Some points, one per row:
[  4   1   1  10  -2  12  -8 -15]
[ 14   9  37  -1 -10  24  20  37]
[ 2  9 -2  8 -7 -8 20 16]
[  9 -11  10   8  22  -5  21  46]
[  3 -11  -7   2 -52  -8   6 -46]
[  9   0  -4  12  -7   7 -15  -9]
[  2   1 -15 -10 -14 -15 -23 -20]
[-27  15 -52   2 -28 -26 -46 -62]
[ 21 -20  -1   2 -30  24  10 -51]
[  7  17 -12  -9 -19  33 -24 -53]
[ -4   4  -1  40  25 -51  20  89]
[-4 32 46 -3 52 38 -7 45]
[-27  -9 -46   6  -7 -41 -24 -38]
[ 14 -15  11  10 -19 -13  23  22]
[42  8 51  8 -5 27 36 34]
[ 10   7  -8 -28 -19  37 -12 -37]
10 more points follow, each with its number after it:
[-31   7 -50  19 -18 -28 -59 -35] 0
[ 0  2 14 -7 16 14 17 14] 1
[ 22 -52 -10  -2 -14 -30  53  30] 2
[-29 -12 -59  47   6 -67   0   3] 3
[  3  16  31 -20  -4  52 -10 -14] 4
[-13   1 -31  29   8 -23 -25  -3] 5
[ 13  -9  15 -22  -7  36   5 -19] 6
[  8  13   9 -11  19  -1  16  16] 7
[ -6  24   0  -6   8  12 -32 -25] 8
[ -4  16  24  37  14 -27  -3  38] 9
Which three of these numbered points are nearest to each point below, ignoring the 3 directions in which the first points spread most? Their numbers follow each, nearest first.
[ 21   9  27 -17  18  20  19  17] > 7 1 6
[-31  -9 -62  -2 -35 -43 -44 -60] > 4 8 6
[ 15 -78 -43   6 -39 -62  87   3] > 2 1 6
[-27  -1 -45   8 -11  -9 -14 -47] > 3 1 5
[-16 -12 -27  46  10 -61  23  56] > 3 5 1
[ 24 -14  30 -40  36  22  43  36] > 2 6 7
[ 6 -7  9 18 26 -9 -5 37] > 5 8 6
[-10  25   6  49   7 -31 -20  37] > 9 0 8
[ -3 -18 -14 -17 -17  23  12 -41] > 1 6 2
[  5   7   6  11   5 -20  -8  11] > 8 9 4
[ -1  39  28  -1  34  16 -12  42] > 8 4 0
[-10  -6 -21   6  15   1 -36 -18] > 5 6 8
[35 14 47 -2  7 53 18 -1] > 8 5 3
[-12  29  -8   7 -20  -3 -33 -37] > 9 8 0
[  8  -9  24   7 -12  14  17  12] > 4 8 6
